Here are some points, each followed by its number:
array([  50,  -19,  -67,  -20,  113,   38,  -53,   26,  -58,   11,   39,  -69,    5,   43,  -82,   15,  -31,  -76,
         30,   88,   38, -120,  -38,   89,  -36,   53,  -11,  -33,   69,   12,  -72,  104,  -22]) 0
array([ -49,    8,   68,   22, -117,  -40,   46,  -18,   68,  -29,  -96,   79,   29,  -30,   96,   -6,   29,   66,
        -31,  -76,  -26,  118,   42,  -70,   28,  -65,    7,   63,  -77,   19,   50,  -95,   13]) 1
array([ 14,   0, -12,  -1,  26,   8,  -5,   8, -20,   8,  38, -12,  13,   8, -22,   1,  -4,  -5,   0,  16,   1, -20,
        -6,  10,  -5,  19, -14, -11,  19,  13,  -1,  18,  -3]) 2
array([ -54,   10,   69,   18, -115,  -35,   42,  -25,   74,  -29,  -71,   80,    5,  -29,   91,   -5,   26,   58,
        -19,  -73,  -24,  121,   40,  -71,   29,  -65,   25,   53,  -75,    8,   45,  -85,    5]) 3
array([ 17,  -3, -26, -10,  45,  14, -18,  -2, -34,   8,  35, -35,  -5,  16, -42,   3, -17,  -7,   1,  24,   3, -35,
       -10,  15,  -4,  21,  13, -20,  24,   0,  -4,  19,   6]) 4
array([ 23,   1, -26, -11,  50,  12, -20,  16, -31,  12,  46, -46, -16,  10, -43,  -2, -13, -33,  22,  31,  12, -61,
       -23,  22, -13,  31, -14, -28,  37,   4, -23,  52, -11]) 5
array([  39,  -12,  -53,  -18,   84,   31,  -39,   10,  -58,   12,   53,  -50,   -8,   29,  -69,    8,  -20,  -62,
         24,   74,   34, -108,  -37,   54,  -33,   54,    9,  -33,   68,   -6,  -61,   96,  -17]) 6
array([  0,  -3, -13,   1,  21,   8,  -7, -13, -17,  12,  12, -13, -12,   2, -15,   2,  -6,   2,   8,  14,  -2,  -5,
        -1, -13,  -2,  11, -22, -12,   6,  13,   5,   7,   7]) 7
array([ 23,   5, -12,   9,  20,   8,  -1, -14, -12,   1,  17,  -6,  21,  -1,  -2,  -3,   6,   3, -16,   4,  -2,  -9,
         3, -12,  -7,  12,  10, -13,  11,   8,   9,  11,   6]) 8
array([-21,   9,  12,  22, -18,  10,  19, -29,  29, -10, -14,  16,  31, -17,  34,  -8,  24,  14, -10, -25, -19,  48,
        13, -14,  20, -22,   0,  19, -29, -24,  33, -50,  13]) 9
array([ 36, -15, -46, -14,  80,  23, -36,  14, -37,  16,  46, -54,  10,  26, -69,   6, -19, -48,  24,  65,  27, -87,
       -37,  42, -23,  44, -18, -37,  53,   5, -60,  72, -25]) 10
array([ -4,   3,   2,   3,   3,   5,   1,  -6, -10,   6,   7,  -8, -15,  -3,  -1,  -4,   4,   7,  -3, -12,  -7,  12,
         4,   3,   1,   0,   3, -11,  -3,  15,  27,  -7,  10]) 11
array([ 46, -16, -53, -19,  94,  28, -44,  13, -52,  15,  18, -54,  -9,  29, -69,  11, -24, -47,  12,  60,  26, -95,
       -32,  64, -26,  46,   4, -43,  50,   4, -29,  83, -21]) 12
array([ 13,  -1, -13,  -6,  17,   4,  -8,   5, -19,  17,  17, -25, -15,   8, -23,   3, -12,  -9,   2,  14,  -2, -17,
        -6,  19,   0,  14,  -1, -19,  16,  13, -10,  14,   5]) 13
array([ -51,   12,   69,   19, -119,  -42,   48,  -23,   81,  -33,  -86,   90,   -2,  -29,   92,   -6,   29,   62,
        -21,  -69,  -27,  119,   41,  -51,   29,  -68,   15,   56,  -78,  -19,   43, -102,   22]) 14
Which point above is nearest to each new point by angle, seen from the average point of the numbered points? Its number follows each.
array([ 20,  -2, -23,  -6,  36,  12, -14,   9, -32,  16,  23, -26,  -9,   5, -31,   1, -17, -35,   8,  44,  11, -64,
       -23,  33, -12,  31,  -4, -23,  38,   6, -35,  49, -13]) 6
array([ 22, -12, -42, -13,  72,  25, -30,  13, -47,  15,  45, -38, -23,  22, -55,   7, -22, -59,  31,  63,  24, -95,
       -36,  46, -20,  42,   6, -27,  56,   0, -48,  76, -13]) 6
array([  5,   7,  -3,  -2,  10,   0,  -2,  11, -15,  14,  14, -16,  -8,  -4, -13,  -3,  -3, -19,   3,  11,   1, -21,
       -10,  12,  -2,  16, -20, -20,  18, -10,  -5,  21, -10]) 5
array([ 50, -10, -47, -15,  79,  23, -32,  23, -48,  14,  38, -43, -17,  23, -59,   6, -19, -37,  18,  58,  20, -87,
       -30,  24, -16,  40,   5, -23,  51,   5, -45,  68,  -7]) 6
array([ 17,   0,  -8,  -7,   9,  -1,  -4,   4, -14,  11,  14, -13,  -2,   5, -12,  -4,  -8,  -5,   8,  -7,  -5,  13,
        -2,  17,   0,   6, -29, -16,   0,   4,  14,  -7,   4]) 11
array([ 18,   6,  -8,  12,  13,  17,   5,  -5,  -1,  -3,  12,  -8,  17,  -5,   3,  -7,   8,  20, -22, -14, -15,  23,
         3, -10,  13,  -9,   1,   3, -11,  20,  12, -26,  13]) 9
array([  69,  -24,  -83,  -35,  127,   51,  -73,   42,  -76,   10,   85,  -90,   -8,   56, -115,   22,  -40,  -49,
         13,   42,   26,  -79,  -26,   38,  -28,   46,   21,  -35,   50,  -10,  -26,   71,   -8]) 4
array([  4,   1,  -6,  -5,  12,  -4,  -4,  12, -15,  13,  28, -10, -15,  -1, -15,  -4,  -9, -11, -11,   2,  -3,   0,
        -9, -24,   2,   7, -16,  -5,   6,  -1,   0,  -5,  -1]) 7
array([ -9,   2,   2,  -1,   1,  -7,   2,   7,  -1,  13,  23, -14, -12,  -3,  -8,  -2,  -5,  26,  -5, -18,  -7,  19,
        10, -45,   6,  -2,   6,  -6,  -8, -15,  21, -15,   0]) 11
array([-11,   3,  12,  18, -17,   4,  19, -25,  16,  -5, -17,  24,  15, -16,  32,  -8,  23,  36, -11, -28, -21,  48,
        13, -29,  19, -20, -16,  17, -25, -15,  23, -47,   4]) 9
array([ 31,  -7, -32,  -6,  58,  24, -24,   1, -29,  10,  32, -30,   7,  15, -41,   7,  -7, -19, -10,   9,   0, -20,
        -5,  16,  -6,  18,  -4, -20,  22,  -2,  -1,  21,   4]) 4
array([ 26,  -7, -22,  -7,  40,  14, -18,  19, -33,  14,  38, -23, -23,   9, -31,   2, -11, -26,  14,  38,  11, -57,
       -23,  34, -11,  33, -12, -31,  37,   2, -22,  44,  -9]) 5
array([  47,  -17,  -60,  -20,   99,   36,  -45,   15,  -53,   14,   56,  -63,    1,   32,  -81,   13,  -24,  -66,
         32,   67,   35, -108,  -38,   84,  -28,   48,    5,  -24,   59,   17,  -60,   95,  -36]) 0
array([ 37, -13, -53, -13,  85,  34, -41,  22, -42,  13,  45, -52, -12,  30, -67,   8, -21, -60,  14,  55,  27, -92,
       -31,  71, -26,  42,  -6, -33,  54,   4, -47,  70, -11]) 0
array([ 24,  -1, -21,  -8,  36,   6, -13,   9, -30,  17,  24, -40, -10,   6, -29,   2, -10, -27,  -1,  35,   5, -43,
       -16,  18,  -8,  25,  -4, -19,  25,   4, -11,  27,   4]) 5
